First come named turns, each shown by rows before and after it. For each pair of rows after them, which turns, in which order, take the first row to the second? The first pair is done for you.
z95 (before => after):
[ 0.1 -3.0  1.2  4.0  3.1 -4.3 -0.8  3.5 -8.7 13.3  2.6 -5.1] => [  2.4  -0.9   6.2   3.2  -0.4  -0.6  -5.1   3.6  -3.6  10.7  -4.9 -11.0]
[ 11.6 -28.7   0.5  -2.3 -15.2   9.2  -9.8   2.2  -9.6  15.6  -9.6  -7.8] => [  6.3 -29.0  -2.3  -0.8  -7.4  -6.1  -2.8  -5.9 -12.0  25.7   6.6  -4.3]
[  4.0  -9.6  -7.6  11.2  -9.8  -2.9  27.0  15.1 -21.7  36.6   6.8  39.9] => [ -2.9  20.8  26.2   0.3  -8.0 -35.3   8.0 -23.3  11.7  38.4   0.1  -5.8]
z896 (before => after):
[ -5.8  24.5 -11.2  -8.5  10.7  -9.3  -1.4  -7.1  19.1 -25.1 -15.0   9.8] => [ -5.8  16.9 -23.2  -2.6  19.1  -4.9   0.4  -1.3  13.0 -27.4  -8.0  17.6]
[  1.1 -22.9  21.2  -4.8 -30.3   6.0   4.7  23.6 -12.9   5.1 -30.9 -10.9] => [  3.4 -18.9  17.4  -7.0 -29.7  11.2  -5.8  25.7  -8.1  -5.5 -31.0 -12.3]
[ -2.3  27.0  11.1  -9.7  -6.0 -10.3  -3.7 -13.2   9.2  -3.6  -8.3  -2.0] => [  0.1  25.6   2.1  -7.8  -1.5  -2.4  -9.3 -12.2  11.5 -18.1 -10.0   1.3]
z180 (before => after):
[15.4 -4.9 -5.8 -3.8 -7.1 12.5  6.7  7.2 -9.5 -4.0 -4.8  7.9] => [ 10.3  -4.7   8.4  -3.5 -10.6   8.6   0.6   2.0  -4.6   5.9 -12.0 -10.1]
[  2.2 -11.3   4.8   1.7  -9.3  10.4  18.3   4.0 -18.9  28.1  -6.1   5.9] => [ -0.8   5.8  17.6  -0.5  -2.2   1.0 -14.8 -18.5  11.7   4.6  -9.1 -26.0]
[ -2.6   5.3 -31.3   7.2   4.9   0.7   9.1  -2.4 -16.3 -17.6   4.8  18.3] => [ -1.8  -8.9   0.2   4.9 -12.6  -5.9  12.2   7.9 -26.7  26.0  -4.2  -8.3]
[  1.9 -11.3 -18.6   8.3  16.1   5.4   9.1   7.9 -12.6   3.1   6.4  23.7] => [ -0.4 -17.6  15.2   5.9   7.8  -4.6   1.5   2.7  -5.0  31.8  -1.1 -15.7]
z193 (before => after):
[  3.1   9.0 -15.8  -3.3   3.9   5.3 -16.9  -5.3   4.6 -20.6  11.1  -3.4] => [  0.5  -0.8 -19.3   0.2  10.3  -0.7 -11.9  -7.3   4.0  -9.8  22.7  -8.2]
[ 16.8  16.3 -31.4   0.1  -8.1  14.4   3.9  17.9   4.2 -38.3 -20.0  26.1] => [  6.5 -23.6 -49.9  17.5  15.4  11.3   1.7  24.1  -9.4 -11.5  16.9   9.4]
[  1.8 -17.8  22.4   6.1  -0.8  -6.1 -18.5   4.4  -1.8  31.0  -2.1 -38.8] => [  7.7   6.6  35.5  -3.8 -11.3  -4.8 -13.4   1.9   6.5  19.7 -25.1 -33.0]
[ -6.2  -8.1 -13.4   4.5  -4.5   6.8   6.7  -0.1 -10.5  -4.7  11.9  17.7] => [-8.6 -7.1 -8.1  3.4 -2.3 -7.6 14.2 -2.6 -7.3  7.2 17.7  7.2]
Now pairs of rows:
Between the rows of a pair lie 2 to 3 turns.
[  0.6  -4.1  -3.7  -4.0  10.2  14.0 -33.0  -6.1  12.5 -20.5  -1.3 -20.8] => [ -8.2 -17.0   7.1   0.0  -1.7  -4.8   3.5   7.0 -13.7  34.3  11.7 -14.0]
z180 z180 z95
[-10.1  -5.8  -4.8  20.0   6.7 -14.5   7.9 -23.8  20.1  34.8  25.8 -30.9] => [ 16.3  10.5  -3.5   5.4 -28.5  37.2   9.6  10.5  11.0  -9.2 -34.1  11.0]
z193 z95
[  8.2  18.5  25.4 -14.6 -24.5  -6.7  22.7   8.5  -3.7  16.8 -25.7   2.2] => [ 15.2 -11.6   9.9  -2.0 -19.7  31.4 -11.7  21.5  -7.5  -4.0 -30.5 -13.5]
z896 z193 z180
[  3.4  13.7   3.6   1.9  -4.9   3.7 -15.2  -2.7  14.6 -27.4 -12.5 -15.9] => [  3.6 -15.4   7.6   8.2 -13.6   5.5   4.5  19.4 -12.6  18.0  -2.8 -15.2]
z95 z180
[  5.1   1.1  12.0  -5.0  13.6 -21.1   3.6 -20.7  17.7  10.0  14.6  -9.3] => [ 21.3  -2.5   6.0  -4.5  -2.7  23.2 -13.2   3.1  11.0 -16.7 -19.6  -0.2]
z896 z95
[-11.8  16.2  16.5  -2.7   2.7  -9.6 -13.9 -15.9  15.7  -1.1 -15.0 -28.3] => [ -7.0   3.6 -27.2   3.7  10.5  13.7   6.3   8.2  -6.4 -23.8  -2.1  25.7]
z896 z180
[  2.0   3.3  -3.1  -1.3  -6.5  26.5 -12.2  10.4  10.2 -34.4 -23.5  15.4] => [-15.1 -22.2  22.2   6.2  -0.1  -8.5   3.3   2.4   3.1  32.9   2.9 -25.5]
z193 z180 z193
[  7.4   6.8  -5.9  -9.8 -19.8  22.3  -0.1  24.0   5.3 -11.2 -17.6  15.2] => [  1.6 -16.3 -16.0  -1.8  -4.2  27.2 -20.3  22.1   9.2 -11.5  -3.5 -11.1]
z180 z180 z193
[ -4.6 -19.1  23.5   7.0  -9.8   7.7  -8.8   6.2  -8.2  39.3  -7.1 -40.5] => [  1.4 -32.2   2.2  12.2 -13.4  26.0  -0.7  28.3 -25.8  30.1  -6.8 -13.2]
z896 z95
[ -4.4  27.9  16.3   5.4 -30.3  -2.0  19.3  -6.7  19.4  -9.4 -29.4   6.4] => [ -4.4  27.2  12.0   5.5 -29.6  -0.6  28.1   0.3  11.6  -3.5 -25.8  17.0]
z180 z180
[ -1.1  -2.0  -5.7   4.4  11.3 -10.2  14.2   3.1  -2.0   3.4  15.0  14.2] => [  7.5   8.8   9.4  -2.1  -6.6   2.9  10.5   9.8  -1.5  -2.2 -16.3  12.8]
z180 z193 z95
[-12.8  12.2  23.2  -7.3  -2.3 -29.2  11.3 -19.2   8.1  26.4  -4.7 -21.5] => [ -2.1  -6.5 -24.4   9.0   2.6   9.8  23.1  13.4 -19.9  -3.8   7.1  33.9]
z95 z180 z95
[ -5.2  12.8  12.1  -5.3   8.2 -31.4  -8.4 -20.5  25.6   5.8  -4.5 -23.6] => [  5.7  10.2 -12.6  -0.4   8.3   4.2 -23.9  -8.2  22.8 -37.4 -13.2  -0.6]
z193 z896
[-13.2   5.1  12.7  -7.4  11.7 -24.2   2.6 -16.6  12.7  17.4  -0.5 -29.6] => [-11.3 -27.0 -13.4   6.9  15.4   4.6   6.8  10.9 -11.8  23.9  12.1 -15.5]
z95 z193 z95
[ -1.9  25.3  -1.5  -8.4   7.4 -21.4  29.5  -9.7   4.3  11.8   3.1   9.7] => [  0.7 -23.5 -25.1   9.6  18.8  22.3  -5.2  11.8 -12.6   2.6   9.3  -9.9]
z95 z193 z193
[ 10.2  17.6  17.1 -15.4 -14.1   5.0  -2.6   2.9   3.9   3.8 -17.2   2.8] => [  6.3 -19.7  -4.2   2.4   1.2  18.2 -12.0  12.8 -13.9  11.9  12.0  -4.3]
z193 z193
